Named turns come first, each shown by rows before and after it. Which turns, in which order, take the first row of each pair that follows to the second? Write the first one first, as in the answered first pair.
L:
[-29   3 -38   7  32  38 -60  -1  -5 -19  -8  18  30 -15  13  26   6  35
   6  23  30 -11 -28] |-> [-40  -1 -18 -12  -1  50 -42  -1  36 -24 -22   3  19  -1  -4  -3  -3  38
 -16  29  38  -8 -26]
[-19  29 -10 -12  13 -35  31 -32 -32  54  23  15 -20   1 -46 -19  28  -4
  -4  16 -19  36  25] |-> [  8   9  25  19   4 -63   9   4  -8 -15  71  23 -24 -17 -36  40  -2  24
  11  -3  25  -4  19]
[-24  11 -19  -4  17  30   1 -18 -19   2 -15  -3   1  13  19   8  12  -1
 -28 -21  19  28 -33] |-> [ -9  -1   3  10   7  15 -12  -2  -4 -28   6  -5  -4   4  27  35  -3  14
 -19 -32  37   7 -31]
[  1 -17  44 -15   5  -9  19 -16 -29  26 -35  -9  -8  -4 -49 -49 -31  12
 -20  17 -29 -38  11] |-> [ 19 -17  38   6  39 -30   7  -5 -64  26  -9   9  -1 -26 -28  -2 -28  12
   5   1 -28 -45   1]
C:
[  0  -4  -2 -16 -14  28  -8 -18  11   8 -29 -15  -9   9   5 -33  -5 -24
  -7  13 -10 -10   1] |-> [  3  -7   1  -7 -11  21 -11 -23   6   7 -31 -11 -13   1   4 -30 -15 -25
   0  14 -13 -16   5]
[  8  18  -7   9  26 -27  32 -53  19  24 -15  15 -20  -4 -31 -18  22  -8
  -4  39 -13  15  32] |-> [ -8  27 -21  -5  25  -2  21 -44  18  22 -16  11 -10   5 -21 -16  37 -14
 -25  36 -10  45  22]
[ -4  28  -9   2  29   1   4  -3 -36  22   0  11   7  -7   1  -3  30  -3
   4  -6 -17  28 -16] |-> [  3  26   3  15  33 -11   3  -4 -37  22   2  12   3 -11  -8   0  13  -2
  12   0 -20  11 -10]
M:
[ -9 -10 -10 -38 -60  15   3  39  15 -16   3   2 -24  36   6  16  -8  10
   0  -9   7 -14  13] |-> [-10 -12 -17 -41 -59  27  -2  27  11 -11 -13  -3 -21  35  12  10  -5  -2
  -2 -12   7 -15   9]
[  9 -14  30  18   2 -31  -4  45  14 -22  -2 -12  -4 -10  -6  38 -50  41
   2 -10  26 -40   2] |-> [  8 -17  28   7  -1  -7 -12  39  22 -18 -34 -26   0  -9   5  13 -64  29
   2  -3  21 -53  -7]
[ 43 -24  20  37   4 -49  -4 -31  30 -39  10 -10 -20 -21 -32  11 -51  12
  15   2   3 -45  -6] |-> [ 42 -30  17  29   1 -18  -9 -41  38 -35 -28 -24 -16 -17 -21 -14 -61  -8
  13   6  -5 -58 -17]
[ 10 -20 -17  -4   5  24 -30   4   6  19 -12 -10  37  -2  45  33  20 -23
   9   1   8  15   0] |-> [  9 -11 -19  -4  11   8 -26  10   0  12   3  -8  37  -3  37  47  33 -11
  10  -4  13  18   6]

Each pair is 2 to 3 turns apart.
[-32  27 -17 -18 -34  28  19   7  17  -6  15   1  -1   9 -25  19  20  16
 -41 -16  14  59   8] |-> [-25  31 -26 -12 -11  30  13   3 -15   7  17  11  -1   3 -10  34  34   6
 -29 -20  -2  58   8]
L, L, L
[  0   4 -26   6  49   0 -11  -2 -50  20  -4  13   3 -14  15  17  22 -11
  21  -7 -21   2 -11] |-> [-15   7 -21 -19  18  20  11 -26 -16  42 -31  -5  -4  10  -4 -33  23 -13
  -7   6 -29  20   2]
L, L
[-13 -25  18  13 -34 -25 -36  26  26  -5 -12  -9  21  -1   8  -4 -19   6
 -11   5  11 -39 -11] |-> [-33   2 -28  -7  -6   5 -36  13 -17  36 -24   0  32   8  22 -20  25 -12
 -12   7 -10  12 -11]
C, C, L
[  2   3   5 -37  65 -20  -1   1 -33   2  24  16  29  52  18   3  69   8
  -9 -33  22  40  -7] |-> [ 35 -10  44   8  82 -59  -2  -7 -46   6  29  23  17  19  -1  -7  26  15
  21 -18  -2 -14   5]
C, C
[-10  -3 -13 -33  -7  38  -4   0  18  13 -32 -26   2  18  17 -21   6  -6
 -11  10   4  -5 -20] |-> [ -4 -15   3 -19 -15  28  -9  18  31 -11 -16 -22  -2  16  18  -4  -8   6
 -12  -2  21 -15 -28]
L, L
[  3   2   5  31  13 -38  43 -35 -25  46  12  20 -23  10 -51 -30   0   4
   4  11 -28  27  36] |-> [  5  -1  19  26 -14 -41  51 -28   8  31  17   9 -26  19 -59 -40 -13  15
  -7  18 -16  17  38]
L, L
